rotation steps, each row followed by its count of steps:
The counts run from 0 to 769.
[132 110 102 183 148 110 134 147 125 141 120 105 136 162 152  64 107  94
 121 113 100  76 149  96 157 146  88 127 113  92 101  98 164 125 157  93
 101 103 100 118 144 147 142 154 130]	141
[119  88 115 111  96 111 108 140 119 153  79 138 133 144 152 109  88 129
 177 121 124 143 164 105 113 153 126 120 121  86  84 137 209 128 129  82
 128 135  96 110 107 145 117 171 140]	496
[138 102 131 184 114 122 116 149 126 135 138 118 142 170 147  52 107 108
 172 120 107 117 150 101 148 172 113 141 107  78 106 128 169 131 127 105
 135 125  97 103 120 134  97 178 117]	410
[144 118  97 148 119  75 141 137  95 107 105 128 118 147 140  90  89 105
 161  82  97 106 149 110 106 136 100 133 107  90 116  98 176 122 185  92
  92 126 123 121 124 140 138 156 163]	612
[107 136 133 130 126  96 135 135 131 159 115 132 142 139 173 100  95 125
 146  84 151 108 193 143 134 162 120 111 107  62  83 129 188 123 131 130
 146 122 142 115  94 163 131 145  98]	676
[112 137 131 177 113  90 145 131  93 152 111 115 126 136 173  86 126 106
 138  65 113  74 145 117 129 128 129 148 101  75  92 121 156 108 171 125
 128 131 112 115 141 127 143 186 125]	349
[123 116 147 177 154 121 120 146 112 147 148 102 148 184 146  63  89 124
 117 109 129 112 172  95 150 168 115 100 124  98 134 132 147 128 143 135
  83 127 145  99 105 159  96 157 117]	35
[ 95 122 135 130 114 118 137 150 132 163 125 128 144 151 132  86 103 128
 141  77 114 122 183 116 132 181 111 120 113  66  75 124 168 144 117 145
 145 146 124 106 110 163 103 164 110]	74
[129 114 112 167 125 102 136 163 146 125 119 114 123 154 148  76 100  95
 144 113  98  79 152 121 143 156  79 132 102  84  92 101 184 124 152  83
 128 111 109 120 123 146 143 146 141]	188
[130 130 123 122  97 105 123 127 121 126 127 131 132 133 184 103  74 129
 139 108 118 141 163 113 136 184 125 124 118  48  89 126 199 122 111 104
 125 131 129 131 118 143 155 172 132]	67
[149 135 102 141 135  93 129 122 113 123 129 139 124 127 158  53  89  87
 121 109 136  93 156  87 134 142 124 152 118  86 103 108 171 108 135  99
  99 100 100 111 118 140 145 183  97]	357
[108 134 153 135 151 101 114 129 109 161 115 122 123 143 177  80  93 114
 112 108 173  99 179 110 128 156 146 102 131  90 112 143 172 117 124 129
  96 122 138  94  99 152 130 186 100]	251
[115 141 141 161 116  88 140 118  93 135 145 114 147 159 158  77  95 134
 136  59 110 133 170 101 136 166 131 121 115  67 117 123 150 129 156 145
 104 156 151 114 130 154 115 168 115]	124
[136 100 112 162 114 122 128 109 106 149 126 111 165 167 166 116  89 137
 161  89  96 146 165  99 161 165 108 112 118  68 110 121 193 132 135 100
 105 117 117 123 132 160  95 122 124]	713
[142  99 126 154 103 129 104 102  96 147 110 124 160 143 173 109  96 119
 168 114 123 146 147  94 150 150 146 133 128  86 117 152 205 103 142  79
 105 109  99 115 127 139 107 174 127]	107
[106 137 128 117 134  89 152 138 123 146 105 117 124 134 124  80 107 106
  93  56 118  75 172  96 134 137 114 122 135  77  82 111 154 116 140 126
 117 127 112 111 128 163 136 180 121]	133
[121 108  76 125 112 102 139  99  97 168  82 128 139 124 167 120 100 124
 148  95 112 124 162 105 133 133 119 138 122  90  74 110 194 116 161  91
 109 114  88 126 134 150 138 138 120]	57
[131 102 112 127 112 103 126 150 127 139  99 136 134 152 148 116  92 131
 188  90 122 124 174 147 122 162 109 112 105  66  91 129 207 129 148 104
 143 125 119 124  99 158 114 138 126]	283
[129 120 140 141 105 110 131 133 100 141 125 121 134 153 188 117  86 149
 154  83 115 139 169 130 130 177 131 121 105  51  85 138 178 129 128 134
 125 148 144 126 117 135 129 167 143]	503
[151 120 129 162 154 101 121 140 106 132 151 127 119 158 168  74  73 114
 145 117 154 118 179 138 144 184 123 131 111  81 117 142 176 119 120 126
 110 100 130 107  92 149 102 162 101]	416
[126 140 150 136 129  80 136 118 105 140 124 123 135 138 130  84  99 119
 139  46 143 118 182 110 117 151 148 133 123  70 114 130 154 117 147 137
 112 130 142 106  99 156  97 183  93]	512
[ 83 106 137 122 137 117 119 116  90 182  85 108 143 157 153 103 101 132
 112  97 138 119 180  85 127 149 144  94 147 107  88 143 158 132 131 141
  86 142 120  94 116 160  98 177 124]	210
[111 139 154 154 145  90 138 137 127 125 118 103 130 146 134  69  99 106
  86  78 114  78 164  79 143 148 116 105 125  77 122 108 146 114 135 112
  86 129 143 109 128 160 144 182 132]	519
[148 109 118 174 152 108 106 150 122 156 126 122 120 160 179  87  96 104
 161 143 153  98 158 136 152 170 106 128 101  87 105 128 196 119 143  96
 117  98 106 110 104 139 134 145 117]	582
[103 105 148 144 119  99 127 132  83 150  70 100 135 145 167 132 120 132
 135  66 107  96 158 109 121 130 145 107 120  91 107 130 177 102 169 106
 104 141 130 115 128 145 128 180 162]	2
[113 128 119 161 148  84 128 150  92 159 106 129 112 166 140  53 108  95
 131 110 158  74 161  99 114 135 123 122 113 118 112 122 151 132 172 127
  83 133 127  94 105 139 129 183 114]	690
[130 110 142 169 119 126 114 149 139 131 150 121 149 166 135  48  86 113
 145 125 103 121 165  95 154 180 118 122 118  73 117 130 172 130 111 107
 126 128 110 105 121 138 109 186 121]	411
[125 109 106 158 104 120 116 123 106 149 129 130 155 167 165  93  72 128
 171 126 115 154 167 101 133 183 112 104 118  88 111 119 195 153 157 105
  96 142 139 119 117 148 133 131 133]	112
[142 112 130 127 114  94 120 150 138 110  99 128 121 135 154 100  81 115
 157  98 117 102 160 129 125 155 116 125 106  64 101 116 208 105 134  74
 132 110 123 127 111 146 153 161 158]	234
[111 143 147 149 145 103 118 133 112 161 134 127 137 143 171  64  86 113
 114 118 171 109 177 106 135 163 134 102 123  83 125 134 161 130 134 131
  93 127 148 104 102 158 136 161  86]	250
[125  96  92 127 150 100 122 154  98 144  92 117  94 153 151  84 108 100
 124 122 132  69 157 107 123 138 116 138 124 111  77 129 170 115 130 105
  96 114  93 102 116 127 136 184 159]	312
[109 108  98 102 118 109 117 112 116 150  77 126 138 132 149 103  87 115
 128 109 105 116 159  74 123 135 118 101 139  98  90 101 194 120 142  71
  90 122 101 118 138 154 160 150 145]	55
[138 114 112 167 145  99 127 105  72 148 121 110 128 150 167  76 119 102
 126  91 127  93 154  80 149 128 147 150 122 113 104 130 153 109 149 119
  83  99  78 109 136 131 108 190 114]	696
